Some points, one per row:
-1.4:-0.7:-0.7:-1.4:0.7:1.4:1.4:-0.7:0.0:-1.4:-1.4:-0.7
-1.4:-1.4:-0.7:-1.4:1.4:1.4:-1.4:-1.4:0.7:0.0:0.7:0.7
-0.7:-1.4:1.4:0.7:0.0:0.0:-0.7:-0.7:-0.7:-0.7:-1.4:0.0
1.4:0.7:1.4:1.4:0.7:0.7:0.7:0.7:0.0:0.7:0.7:0.7
0.0:-0.7:-1.4:0.0:0.7:-0.7:-0.7:-1.4:-1.4:-1.4:0.0:0.7
-1.4:-1.4:-0.7:-0.7:1.4:1.4:-1.4:0.7:1.4:1.4:1.4:1.4
-1.4:0.0:0.7:0.0:1.4:0.0:-0.7:-1.4:-1.4:-1.4:-0.7:1.4
1.4:1.4:1.4:0.0:0.0:-0.7:1.4:0.0:1.4:0.7:0.0:-1.4
1.4:0.7:1.4:0.0:-1.4:0.7:1.4:0.7:-0.7:-0.7:0.0:-0.7
-0.7:-1.4:1.4:-0.7:0.7:0.0:-1.4:-1.4:-1.4:-1.4:-1.4:-1.4
-0.7:0.0:0.7:-1.4:-1.4:-1.4:1.4:0.0:0.0:-1.4:1.4:1.4
1.4:0.7:0.7:0.7:0.7:-0.7:1.4:0.0:0.7:0.0:-0.7:-1.4
1.4:0.7:1.4:0.7:-0.7:-1.4:0.0:1.4:0.7:0.7:0.7:0.0
Then 10 other points, each followed by its number:
-0.7:-0.7:-1.4:1.4:-0.7:0.0:0.7:0.0:-0.7:0.0:-1.4:-0.7 0
0.7:1.4:0.7:1.4:0.0:0.7:1.4:0.7:0.7:-0.7:0.0:0.0 1
0.7:-0.7:-0.7:-1.4:0.7:-0.7:0.0:1.4:1.4:0.7:0.7:-0.7 2
0.0:0.7:0.7:0.0:-0.7:0.7:0.0:-0.7:0.7:0.7:0.0:-0.7 3
-0.7:0.7:0.7:1.4:0.0:0.0:-0.7:-1.4:-1.4:-1.4:0.0:1.4 4
0.7:0.0:0.7:-0.7:-0.7:-1.4:0.7:1.4:0.7:0.7:0.7:0.0 5
0.7:0.0:0.0:-1.4:-1.4:0.7:-1.4:1.4:0.7:1.4:1.4:1.4 6
1.4:0.7:1.4:0.7:0.0:-1.4:0.7:1.4:0.7:0.7:0.0:-1.4 7
0.0:0.0:-0.7:1.4:0.7:0.0:1.4:0.7:0.7:0.7:-0.7:-1.4 8
0.7:0.7:-1.4:0.7:-0.7:-0.7:-1.4:1.4:1.4:1.4:1.4:0.7 9
Which of these numbered points is nearest to each point below, ignoring the 3 directions in which the first points spread most? Its number follows each.
0.7:-0.7:-1.4:-1.4:-1.4:0.0:0.0:1.4:1.4:0.7:0.0:-0.7 > 2
-1.4:-0.7:0.0:0.7:1.4:0.7:0.0:0.0:-0.7:-1.4:-1.4:0.7 > 1
-0.7:-1.4:-1.4:0.7:-0.7:-1.4:0.0:-0.7:-1.4:-0.7:-1.4:0.7 > 0
-0.7:1.4:0.7:1.4:1.4:1.4:-0.7:-0.7:0.7:0.0:1.4:1.4 > 4
0.7:0.0:0.0:-0.7:-0.7:-1.4:-0.7:1.4:1.4:1.4:0.7:0.0 > 5
1.4:1.4:0.7:1.4:0.7:1.4:-1.4:1.4:1.4:1.4:1.4:1.4 > 4
-1.4:-1.4:-1.4:0.7:0.7:1.4:-0.7:-1.4:-0.7:-1.4:-0.7:0.7 > 1
0.0:0.0:-0.7:-0.7:-1.4:0.7:0.0:-0.7:-0.7:-0.7:-0.7:-1.4 > 3
0.0:-0.7:0.7:-0.7:0.0:1.4:0.0:0.0:0.0:0.0:1.4:0.7 > 3
0.7:1.4:0.0:-0.7:0.0:0.0:0.0:0.0:0.7:0.0:0.0:-0.7 > 3
-0.7:-0.7:0.0:1.4:0.7:0.0:-1.4:1.4:1.4:1.4:1.4:1.4 > 7
0.0:1.4:1.4:0.0:-0.7:0.0:1.4:0.7:-0.7:-1.4:-1.4:-0.7 > 1
-1.4:-1.4:-0.7:1.4:1.4:0.7:0.7:0.7:0.7:1.4:-0.7:0.7 > 8
-0.7:1.4:0.7:1.4:0.0:0.7:0.0:-1.4:-0.7:-0.7:-1.4:0.7 > 4
